Small tables with named rows and columns. After each table, cells are looked up by row and column.

Dimisal =
columns: Rori, Vokodaz, Vol, Zul, Lep, Gesofo, Ribolim, Zogaliv
Kob: [83, 71, 60, 43, 101, 113, 78, 21]
Kudo: [103, 123, 142, 132, 67, 45, 26, 213]
Ritof: [80, 70, 133, 59, 38, 58, 95, 51]

Vol of Kudo = 142
Zul of Ritof = 59
Vokodaz of Ritof = 70
Zul of Kudo = 132
Vokodaz of Kob = 71
Gesofo of Kudo = 45

Zekobiz.csv
,Vab,Dipibub,Pom
Teb,62,72,59
Zemila,14,33,44
Funanol,90,70,32
Por,38,69,76
Luz,79,54,24
Mon,37,58,65
Deboker,23,35,42
Das,27,14,11
Did,6,4,12
Rikigi,21,32,39

Zemila, Vab -> 14
Teb, Pom -> 59
Teb, Dipibub -> 72
Rikigi, Dipibub -> 32
Rikigi, Vab -> 21
Por, Dipibub -> 69
Luz, Pom -> 24
Funanol, Dipibub -> 70
Mon, Pom -> 65
Por, Vab -> 38
Zemila, Dipibub -> 33
Zemila, Pom -> 44
Luz, Dipibub -> 54
Teb, Vab -> 62
Mon, Vab -> 37
Did, Dipibub -> 4
Das, Pom -> 11
Which row has the largest Dipibub? Teb

Tapuf:
        Suk  Zazi  Fili  Reka   Zaz  Nezu  Neki  Zapake
Lov    1958  1431  8304  7667  4233  2412  4388    4156
Zoveg  4196  2433  7814  5655  3471  1907  6704    2595
Tumap  6182  8520  3270  6967  4678  7507  1987    3043

What is the Fili of Tumap in Tapuf?
3270
What is the Zazi of Tumap in Tapuf?
8520
What is the Suk of Zoveg in Tapuf?
4196
What is the Reka of Lov in Tapuf?
7667
What is the Nezu of Zoveg in Tapuf?
1907
What is the Zaz of Lov in Tapuf?
4233
What is the Zaz of Tumap in Tapuf?
4678
What is the Zapake of Tumap in Tapuf?
3043
What is the Zazi of Lov in Tapuf?
1431
What is the Neki of Zoveg in Tapuf?
6704
What is the Zapake of Lov in Tapuf?
4156
What is the Zapake of Zoveg in Tapuf?
2595
What is the Neki of Tumap in Tapuf?
1987

Mab
         Semo  Boden   Lib   Mut  Loborel  Sori   Leg   Nuf  Mozur
Nat      -880   -897   730  -884     -873   737   748  -874    739
Nolelaf   474    608  -603   -90      231   626   556  -312   -426
Defo      559    356  -802     3      133   647   -84  -615   -732
Nukirub   603    618   540  -154     -457  -811  -623   630   -709
Bona     -810   -654  -802   728      676   273   290   639    518
Peres    -426   -250  -859   656      689   654   589   121    -40
Mudo     -175   -329  -252   199      -24   -56  -441   221   -380
Pagep     670    437  -504  -230     -136   380  -304  -555   -727
Nefopi    721    737   404  -441     -657  -778  -332   481   -738
Lalup    -800   -751  -790   730      706    52  -362   637    248
Binataf   583    279  -799     5      177   652  -105  -676   -727

Bona, Loborel => 676
Bona, Leg => 290
Bona, Nuf => 639
Binataf, Semo => 583
Lalup, Boden => -751
Lalup, Semo => -800
Pagep, Lib => -504
Binataf, Sori => 652
Peres, Semo => -426
Nolelaf, Loborel => 231
Nat, Leg => 748
Bona, Mut => 728
Binataf, Loborel => 177
Peres, Sori => 654
Peres, Loborel => 689
Pagep, Nuf => -555

Bekel:
,Gunuke,Zotu,Vifegiz,Bil,Penu,Fil,Tesaz,Zagata,Nimab
Femis,136,129,145,60,149,109,103,186,127
Barap,154,170,150,130,200,75,163,144,141
Sop,120,148,141,74,175,78,105,198,161
Dopumib,134,119,156,29,147,138,105,195,65
Dimi,132,130,85,82,226,167,71,25,164
Sel,134,157,135,123,169,76,124,172,183
Tiv,122,136,144,146,202,146,64,93,114
Forize,126,134,133,137,135,137,136,134,135
Ker,131,157,135,122,171,77,122,173,182
Tebeni,125,160,86,98,77,13,85,21,71

What is the Zotu of Barap in Bekel?
170
What is the Zotu of Sel in Bekel?
157
What is the Zagata of Femis in Bekel?
186
What is the Nimab of Dopumib in Bekel?
65
What is the Gunuke of Dimi in Bekel?
132
What is the Zotu of Tiv in Bekel?
136
What is the Tesaz of Sel in Bekel?
124
What is the Fil of Dimi in Bekel?
167
What is the Penu of Barap in Bekel?
200
What is the Bil of Sop in Bekel?
74
What is the Fil of Dopumib in Bekel?
138
What is the Fil of Tiv in Bekel?
146

Fulekib
       Danuto  Gofen  Razi
Zev       657     44   501
Pokuf     376    348   647
Lika      705     67    74
Nuken     893    859   793

Danuto of Lika: 705
Danuto of Nuken: 893
Danuto of Pokuf: 376
Gofen of Zev: 44
Gofen of Pokuf: 348
Razi of Zev: 501
Gofen of Lika: 67
Danuto of Zev: 657
Which row has the largest Gofen? Nuken

Pupidug =
,Zulof,Der,Bir,Vuz,Salivin,Nafila,Bav,Zivurul,Tuze
Fizom,207,199,51,100,120,203,94,54,52
Modede,187,196,88,125,133,141,172,139,95
Bolelir,178,183,168,132,103,63,60,169,59
Birabuf,77,82,197,180,135,52,47,199,92
Tozile,51,211,45,210,208,210,208,48,207
Pumit,123,118,56,207,201,123,135,184,136
Giv,92,89,53,210,209,109,181,200,176
Lam,203,203,162,83,69,94,52,87,48
Masek,200,204,176,89,76,81,56,109,49
Nop,207,201,55,94,119,199,124,57,55
Fipus,97,108,61,204,204,103,196,199,183
Mef,173,195,133,114,97,133,106,128,57
Pogegem,211,209,45,211,211,212,46,48,49
Gakega,171,191,184,127,99,57,70,187,67

Nafila of Mef is 133
Bav of Gakega is 70
Nafila of Pogegem is 212
Tuze of Birabuf is 92
Zivurul of Masek is 109
Zulof of Gakega is 171
Bav of Tozile is 208
Bav of Bolelir is 60
Zulof of Pogegem is 211
Tuze of Pogegem is 49
Bav of Nop is 124
Zulof of Tozile is 51

Maz.tsv
	Dezu	Toduf	Vob	Botu	Tezul	Tez	Reg	Vel	Gok
Dopuse	30	28	57	54	38	16	13	48	26
Relab	13	13	45	34	75	7	1	24	11
Fetavi	60	60	21	31	12	65	67	33	50
Raru	48	49	13	23	16	54	59	51	45

Botu of Raru is 23
Vel of Raru is 51
Toduf of Fetavi is 60
Reg of Dopuse is 13
Tezul of Raru is 16
Dezu of Raru is 48
Tez of Dopuse is 16
Dezu of Dopuse is 30
Tezul of Dopuse is 38
Gok of Dopuse is 26
Vel of Relab is 24
Vob of Dopuse is 57
Tez of Raru is 54
Vob of Relab is 45
Botu of Relab is 34
Vel of Fetavi is 33
Which row has the largest Reg? Fetavi

Table Puset
,Famogi,Zab,Fotatat,Febi
Masadu,-62,17,50,-7
Totuget,40,8,76,21
Vuk,-66,-13,37,26
Rof,-62,-20,35,34
Fitapuv,32,-20,62,49
Tegi,-47,-32,35,49

What is the Zab of Vuk in Puset?
-13
What is the Febi of Fitapuv in Puset?
49
What is the Zab of Tegi in Puset?
-32
What is the Famogi of Fitapuv in Puset?
32
What is the Febi of Totuget in Puset?
21
What is the Fotatat of Masadu in Puset?
50
What is the Famogi of Masadu in Puset?
-62
What is the Febi of Tegi in Puset?
49
What is the Zab of Rof in Puset?
-20
What is the Fotatat of Vuk in Puset?
37
What is the Zab of Masadu in Puset?
17
What is the Fotatat of Totuget in Puset?
76
What is the Famogi of Totuget in Puset?
40
What is the Fotatat of Rof in Puset?
35
What is the Famogi of Rof in Puset?
-62
What is the Famogi of Vuk in Puset?
-66
What is the Famogi of Tegi in Puset?
-47
What is the Febi of Vuk in Puset?
26
What is the Zab of Fitapuv in Puset?
-20

Gazu:
,Kar,Mefovit
Tegezi,3.952,7.021
Zag,4.278,5.855
Zaneno,4.011,6.138
Rokel,3.964,6.963
Bog,4.263,5.705
Gisek,6.288,3.916
Mupu,4.263,7.091
Sizop,6.069,3.238
Tezoki,6.226,4.540
Gol,4.036,6.720
Nafili,9.928,1.861
Sofudeg,6.660,3.216
Rutidak,3.718,7.020

Gol, Kar: 4.036
Gisek, Kar: 6.288
Bog, Kar: 4.263
Rokel, Mefovit: 6.963
Sizop, Kar: 6.069
Gisek, Mefovit: 3.916
Tezoki, Kar: 6.226
Zag, Kar: 4.278
Nafili, Kar: 9.928
Tezoki, Mefovit: 4.540
Sofudeg, Kar: 6.660
Rutidak, Kar: 3.718
Which row has the largest Mefovit? Mupu

Mupasat =
|  | Beg | Tasu | Bofi | Mapufi | Ralo |
|---|---|---|---|---|---|
| Duzis | 662 | 464 | 281 | 954 | 268 |
| Razu | 221 | 961 | 360 | 580 | 591 |
| Suk | 785 | 293 | 786 | 243 | 621 |
| Vipoba | 364 | 370 | 906 | 291 | 721 |
| Zag | 302 | 678 | 464 | 293 | 916 |
| Nefe | 445 | 545 | 638 | 175 | 904 |
| Repog | 807 | 194 | 612 | 757 | 302 |
| Zuzuvan | 777 | 134 | 749 | 633 | 354 |
| Lagilud | 195 | 634 | 733 | 304 | 795 |
| Tebov | 126 | 885 | 449 | 484 | 696 |
| Tenemo | 449 | 471 | 641 | 143 | 883 |
| Keb | 149 | 902 | 499 | 459 | 722 |
| Lor | 953 | 291 | 685 | 432 | 299 |

Tenemo, Beg -> 449
Razu, Beg -> 221
Tenemo, Tasu -> 471
Zag, Beg -> 302
Tebov, Beg -> 126
Zag, Tasu -> 678
Zag, Mapufi -> 293
Duzis, Bofi -> 281
Razu, Mapufi -> 580
Zuzuvan, Ralo -> 354
Nefe, Beg -> 445
Tenemo, Mapufi -> 143
Nefe, Tasu -> 545
Lagilud, Tasu -> 634
Zuzuvan, Bofi -> 749

